[[103 119 102 135]
 [121 107 118 125]
 [109 123 118 133]
 [102 112 114 128]]
=>
[[135 125 133 128]
 [102 118 118 114]
 [119 107 123 112]
 [103 121 109 102]]

[[125 119 147 123]
 [109 118 122 131]
 [148 128 129 130]
 [106 117 125 118]
 [113 119 129 143]
 [116 128 119 114]
 [116 146 127 120]]
=>
[[123 131 130 118 143 114 120]
 [147 122 129 125 129 119 127]
 [119 118 128 117 119 128 146]
 [125 109 148 106 113 116 116]]

[[151 110 142 144 123 158 129 123 127]
 [137 116 141 144 140 154 115 129 122]
 [105 124 141 117 133 144 121 106 129]
 [129 140 135 150 127 146 127 110 105]]
=>
[[127 122 129 105]
 [123 129 106 110]
 [129 115 121 127]
 [158 154 144 146]
 [123 140 133 127]
 [144 144 117 150]
 [142 141 141 135]
 [110 116 124 140]
 [151 137 105 129]]

[[127 137 156 118 131 125 129 139 135 123 121]
 [125 122 137 128 128 120 131 121 127 124 139]]
=>
[[121 139]
 [123 124]
 [135 127]
 [139 121]
 [129 131]
 [125 120]
 [131 128]
 [118 128]
 [156 137]
 [137 122]
 [127 125]]

[[132 123 120 139 122 135 118 123 113]
 [133 119 125 140 122 129 119 130 115]
 [121 118 127 134 145 131 121 112 123]
 [132 125 118 138 123 137 118 119 114]
 [127 134 129 109 128 132 136 125 111]
 [133 136 121 127 136 122 134 133 149]
 [136 119 127 139 132 116 126 136 133]]
=>
[[113 115 123 114 111 149 133]
 [123 130 112 119 125 133 136]
 [118 119 121 118 136 134 126]
 [135 129 131 137 132 122 116]
 [122 122 145 123 128 136 132]
 [139 140 134 138 109 127 139]
 [120 125 127 118 129 121 127]
 [123 119 118 125 134 136 119]
 [132 133 121 132 127 133 136]]

[[130 130 129 130 132 129 130 131 131 130 130 129 130 129]
 [139 135 133 129 135 137 150 134 135 133 134 135 143 136]
 [133 130 130 129 135 131 138 131 132 129 134 132 134 130]
 [135 131 130 129 134 132 135 131 133 130 132 133 135 130]
 [133 131 130 129 132 131 135 132 132 130 131 131 134 130]]
=>
[[129 136 130 130 130]
 [130 143 134 135 134]
 [129 135 132 133 131]
 [130 134 134 132 131]
 [130 133 129 130 130]
 [131 135 132 133 132]
 [131 134 131 131 132]
 [130 150 138 135 135]
 [129 137 131 132 131]
 [132 135 135 134 132]
 [130 129 129 129 129]
 [129 133 130 130 130]
 [130 135 130 131 131]
 [130 139 133 135 133]]

[[127 139 128 125 147 117 128  98 119]
 [126 126 127 133 141 126 143 124 131]
 [128 122 127 116 109 121 129 114 128]]
=>
[[119 131 128]
 [ 98 124 114]
 [128 143 129]
 [117 126 121]
 [147 141 109]
 [125 133 116]
 [128 127 127]
 [139 126 122]
 [127 126 128]]
---
[[150 127 124 133 134 135 130]
 [115 130 126 123 115 124 133]
 [127 122 134 129 148 124 121]
 [137 130 122 129 119 132 135]
 [140 130 122 129 120 133 134]
 [118 135 124 125 108 129 132]
 [141 124 130 132 141 131 124]
 [118 132 125 124 112 126 133]
 [145 122 129 133 146 130 125]
 [119 125 136 128 141 124 119]]
=>
[[130 150 127 124 133 134 135]
 [133 115 130 126 123 115 124]
 [121 127 122 134 129 148 124]
 [135 137 130 122 129 119 132]
 [134 140 130 122 129 120 133]
 [132 118 135 124 125 108 129]
 [124 141 124 130 132 141 131]
 [133 118 132 125 124 112 126]
 [125 145 122 129 133 146 130]
 [119 119 125 136 128 141 124]]

[[138 137 110 140]
 [140 106 128 144]
 [135 107 129 151]
 [111 137 141 118]
 [123 106 121 107]
 [114 106 116 135]
 [125 146 133 106]
 [121 125 137 138]
 [118 137 150 127]
 [107 135 130 109]]
=>
[[140 138 137 110]
 [144 140 106 128]
 [151 135 107 129]
 [118 111 137 141]
 [107 123 106 121]
 [135 114 106 116]
 [106 125 146 133]
 [138 121 125 137]
 [127 118 137 150]
 [109 107 135 130]]

[[131 124 127 132 131 128 132 123 128]
 [126 131 129 128 137 123 123 130 127]
 [110 122 120 139 154 149 137 119 122]
 [128 132 129 126 117 128 125 133 126]
 [112 138 125 123 147 150 119 135 137]]
=>
[[128 131 124 127 132 131 128 132 123]
 [127 126 131 129 128 137 123 123 130]
 [122 110 122 120 139 154 149 137 119]
 [126 128 132 129 126 117 128 125 133]
 [137 112 138 125 123 147 150 119 135]]

[[113 129 133 117 133 131 115 122]
 [115 114 130 120 142 116 141 115]
 [128 128 121 125 130 135 133 128]
 [116 137 129 137 138 137 117 140]
 [140 111 125 113 113 132 136 149]
 [140 123 151 148 118 143 125 122]
 [112 129 120 125 106 130 119 129]
 [132 145 136 115 116 137 154 133]
 [140 146 116 118 140 137 111 136]
 [145 126 128 119 134 149 127 111]
 [135 143 109 139 133 129 137 121]]
=>
[[122 113 129 133 117 133 131 115]
 [115 115 114 130 120 142 116 141]
 [128 128 128 121 125 130 135 133]
 [140 116 137 129 137 138 137 117]
 [149 140 111 125 113 113 132 136]
 [122 140 123 151 148 118 143 125]
 [129 112 129 120 125 106 130 119]
 [133 132 145 136 115 116 137 154]
 [136 140 146 116 118 140 137 111]
 [111 145 126 128 119 134 149 127]
 [121 135 143 109 139 133 129 137]]

[[129 138 156 120 146 136 129 124 132 149 115 137 130 142 135]
 [140 125 138 125 118 118 139 137 124 127 125 138 124 123 153]
 [114 132 114 140 119 131 119 129 106 122 133 142 122 129 134]
 [130 122 145 125 136 126 127 122 123 138 150 118 136 126 114]]
=>
[[135 129 138 156 120 146 136 129 124 132 149 115 137 130 142]
 [153 140 125 138 125 118 118 139 137 124 127 125 138 124 123]
 [134 114 132 114 140 119 131 119 129 106 122 133 142 122 129]
 [114 130 122 145 125 136 126 127 122 123 138 150 118 136 126]]

[[132 119 135 133 139 123 132 146 135 143 136]
 [108 132 134 128 134 148 131 129 105 117 132]]
=>
[[136 132 119 135 133 139 123 132 146 135 143]
 [132 108 132 134 128 134 148 131 129 105 117]]

[[104 153 150]
 [136 126 114]]
=>
[[150 104 153]
 [114 136 126]]
---
[[127 126]
 [137 129]
 [157 131]
 [110 137]]
=>
[126 137]

[[123 141 108 140 122]
 [127 138 109 134 124]
 [140 111 152 109 127]
 [132 129 134 127 145]]
=>
[122 134 152 129]

[[155 117 130 153 119]
 [107 139 105 129 149]
 [155 118 127 152 115]
 [152 116 146 148 138]
 [154 116 134 154 123]]
=>
[119 129 127 116 154]

[[106 119 146 142 157]
 [ 98 157 112 122 104]]
=>
[157 122]

[[123 135 149 121 118]
 [147 133 150 128 118]
 [125 139 111 134 131]]
=>
[118 128 111]

[[ 99 133 122 143]
 [122 125 135 134]]
=>
[143 135]

[[ 99 113]
 [108 116]]
=>
[113 108]
---
[[141 151]
 [122 124]
 [128 127]
 [132 127]]
=>
[[141 151]
 [122 124]]

[[105  98 105 126]
 [117 135 142 138]
 [145 108 113 149]
 [123 158 151 117]]
=>
[[105  98]
 [117 135]]

[[103 121 147 104 145]
 [152 152 142 154 116]
 [155 119 120 156 123]
 [155 115 143 155 124]]
=>
[[103 121]
 [152 152]]

[[124 154 158]
 [115 128 123]
 [138 137 136]]
=>
[[124 154]
 [115 128]]

[[141 131]
 [152 117]
 [118 112]]
=>
[[141 131]
 [152 117]]

[[157 120]
 [101 151]
 [108 136]]
=>
[[157 120]
 [101 151]]

[[130 120 131 134 153]
 [133 115 135 127 151]
 [129 117 128 128 151]
 [150 135 139 145 143]]
=>
[[130 120]
 [133 115]]

[[142 149]
 [140 131]
 [147 133]
 [119 138]
 [146 120]]
=>
[[142 149]
 [140 131]]
---
[[106 108 123]
 [115 115 119]
 [141 142 141]]
=>
[[108 123]
 [115 119]]

[[140 132 102 133]
 [132 134 124 139]
 [134 140 117 129]]
=>
[[132 102]
 [134 124]]

[[113 115 121]
 [128 138 134]
 [115 143 149]]
=>
[[115 121]
 [138 134]]

[[125 153  99 149 137]
 [130 112 140 113 123]]
=>
[[153  99]
 [112 140]]

[[133 126 115]
 [129 128 123]
 [127 129 135]
 [127 130 123]
 [138 143 157]]
=>
[[126 115]
 [128 123]]

[[113 140 114 129]
 [111 124 139 124]
 [113 141 113 127]
 [155 123 130 142]]
=>
[[140 114]
 [124 139]]

[[157 127 129]
 [123 133 123]
 [155 131 126]
 [116 124 132]]
=>
[[127 129]
 [133 123]]
---
[[117 121]
 [122 116]
 [114 112]
 [108 103]]
=>
[117 116]

[[142 119 117 109]
 [117 125 127 142]
 [ 99 145 123 105]]
=>
[142 125 123]

[[126 123 105 156]
 [118 135 110 148]
 [115 142 122 127]]
=>
[126 135 122]

[[146 127]
 [129 116]
 [103 134]
 [111 129]]
=>
[146 116]

[[142 112 129]
 [132 130 148]
 [134 117 112]
 [148 106 131]
 [117 139 134]]
=>
[142 130 112]

[[104 151 104 125 115]
 [140 122 127 119 127]
 [155 115 154 149 143]
 [142 106 141 137 127]]
=>
[104 122 154 137]
